In the data rows, zero lies at 4.5, halfway between 4 and 5.
Here are some numbered points:
[3 3 4 4 3 3 3 3 5 6 5 4 4 4 2 6 3 3 5 3 4 6 4 4 8 3 2 3 5 4 4 5] 0
[6 5 6 4 2 5 6 3 2 4 6 7 2 3 5 7 4 5 3 5 7 1 3 4 3 3 5 6 6 3 6 6] 1
[4 5 2 5 4 4 3 4 6 3 3 4 6 3 5 6 3 4 6 5 2 4 5 3 5 6 5 4 4 5 2 3] 2
[6 4 7 4 9 6 6 4 2 6 7 5 2 3 4 4 3 5 3 6 7 7 7 4 3 4 5 4 4 2 4 7] 3
[7 8 4 7 5 5 4 7 5 6 1 1 7 3 3 4 5 7 5 7 2 4 3 6 2 8 8 7 5 9 4 3] 4
[3 5 7 3 6 9 8 3 7 4 5 5 4 5 7 0 2 6 4 6 6 6 7 7 4 5 5 4 3 3 5 3] 5
[6 5 8 2 5 5 8 3 2 2 6 8 3 4 5 5 5 5 4 4 7 5 3 5 2 4 6 2 4 4 5 5] 6
[4 6 2 5 4 3 4 4 8 4 3 4 6 3 5 6 4 3 6 3 3 3 3 2 4 6 6 5 6 5 2 2] 7
[8 9 4 5 6 7 4 8 5 7 1 0 8 3 5 4 4 9 5 9 2 6 5 7 4 9 9 7 3 8 6 3] 8
[2 2 4 4 3 4 3 5 5 4 6 6 5 7 4 3 6 4 4 5 3 3 4 4 7 3 2 4 4 4 4 6] 9
[5 4 8 2 7 6 7 5 3 4 6 6 4 4 5 2 4 6 4 3 6 9 6 3 3 6 6 4 6 3 4 6] 10
[4 6 2 5 6 4 4 5 6 5 4 4 6 6 4 6 6 5 4 4 2 4 3 4 3 6 6 4 4 8 2 3] 11
[4 5 4 7 4 1 2 5 5 4 3 4 6 2 3 5 4 1 4 4 3 4 6 6 7 5 3 6 4 6 6 4] 12
[8 8 5 8 5 7 3 9 3 9 4 0 6 5 6 2 8 8 7 6 3 7 4 8 4 8 7 7 3 7 6 4] 13
[7 7 4 6 5 6 3 7 4 7 3 1 6 6 6 3 8 7 6 5 2 7 4 5 2 7 8 5 2 6 4 3] 14
[3 5 4 5 5 6 5 6 5 6 3 2 5 6 5 1 6 5 4 5 3 7 4 6 2 6 7 3 2 7 4 2] 15
[4 4 6 3 4 5 6 4 4 5 5 4 4 5 2 4 3 4 2 4 6 3 4 2 4 3 3 4 5 3 4 5] 16
[4 6 2 5 4 5 6 4 6 2 3 5 6 4 6 4 7 4 4 3 3 2 4 2 3 5 6 4 5 6 2 2] 17
[7 7 4 6 6 6 3 8 3 7 4 3 4 4 7 4 7 8 7 8 3 5 7 5 2 8 8 5 2 5 6 3] 18
New points follow, each followed by the numbers of its two nearest points above, looking only along the 3 directions in which the numbered points spread most, nearest first.
[3 4 3 6 4 2 2 5 6 4 4 4 5 3 3 5 5 3 5 3 3 2 2 6 8 4 2 6 6 3 5 3] 12 0
[4 5 3 6 4 3 3 6 5 3 2 4 7 4 4 4 5 4 5 5 2 4 3 5 4 6 6 4 3 7 3 3] 11 2
[6 6 4 7 5 4 2 7 3 4 5 5 2 5 7 6 7 5 8 6 3 5 6 4 4 6 6 3 2 3 4 4] 15 11
[5 4 6 2 6 6 6 5 3 3 5 6 6 8 3 3 3 4 5 2 6 5 4 3 3 3 4 2 3 5 4 6] 1 16
[5 6 4 4 2 6 5 4 4 6 5 4 3 3 5 3 5 4 6 5 4 1 5 5 5 5 4 4 4 2 2 3] 16 2
[5 5 3 3 9 5 5 2 5 2 3 6 7 8 5 3 4 5 4 4 5 6 7 7 4 4 5 2 3 7 2 4] 1 16
[4 3 4 4 4 5 4 2 5 4 6 6 3 5 5 8 3 4 5 5 7 4 4 3 5 3 3 8 9 5 8 6] 16 9
[4 4 3 2 4 4 5 2 6 3 3 5 6 5 6 4 2 3 3 3 4 3 5 4 5 4 4 2 3 4 3 4] 16 9
[3 3 5 3 5 4 5 3 4 6 6 4 3 4 4 4 4 4 3 5 5 4 7 2 5 4 4 3 4 2 2 5] 16 1
[5 1 4 4 3 6 5 4 1 7 7 4 3 3 3 8 5 7 5 7 8 3 7 4 3 3 5 7 7 2 8 9] 3 16
[2 3 9 1 2 8 8 4 5 5 6 5 4 4 5 2 5 5 3 2 7 7 4 3 2 5 6 3 3 3 5 4] 6 10
[4 5 5 7 2 1 4 4 6 3 2 4 6 4 2 6 3 3 4 7 3 4 7 6 8 6 4 6 4 7 4 4] 12 2
[6 3 4 3 3 4 3 4 4 5 6 5 5 8 3 5 2 3 2 4 6 4 3 1 5 3 3 5 6 5 7 7] 9 16
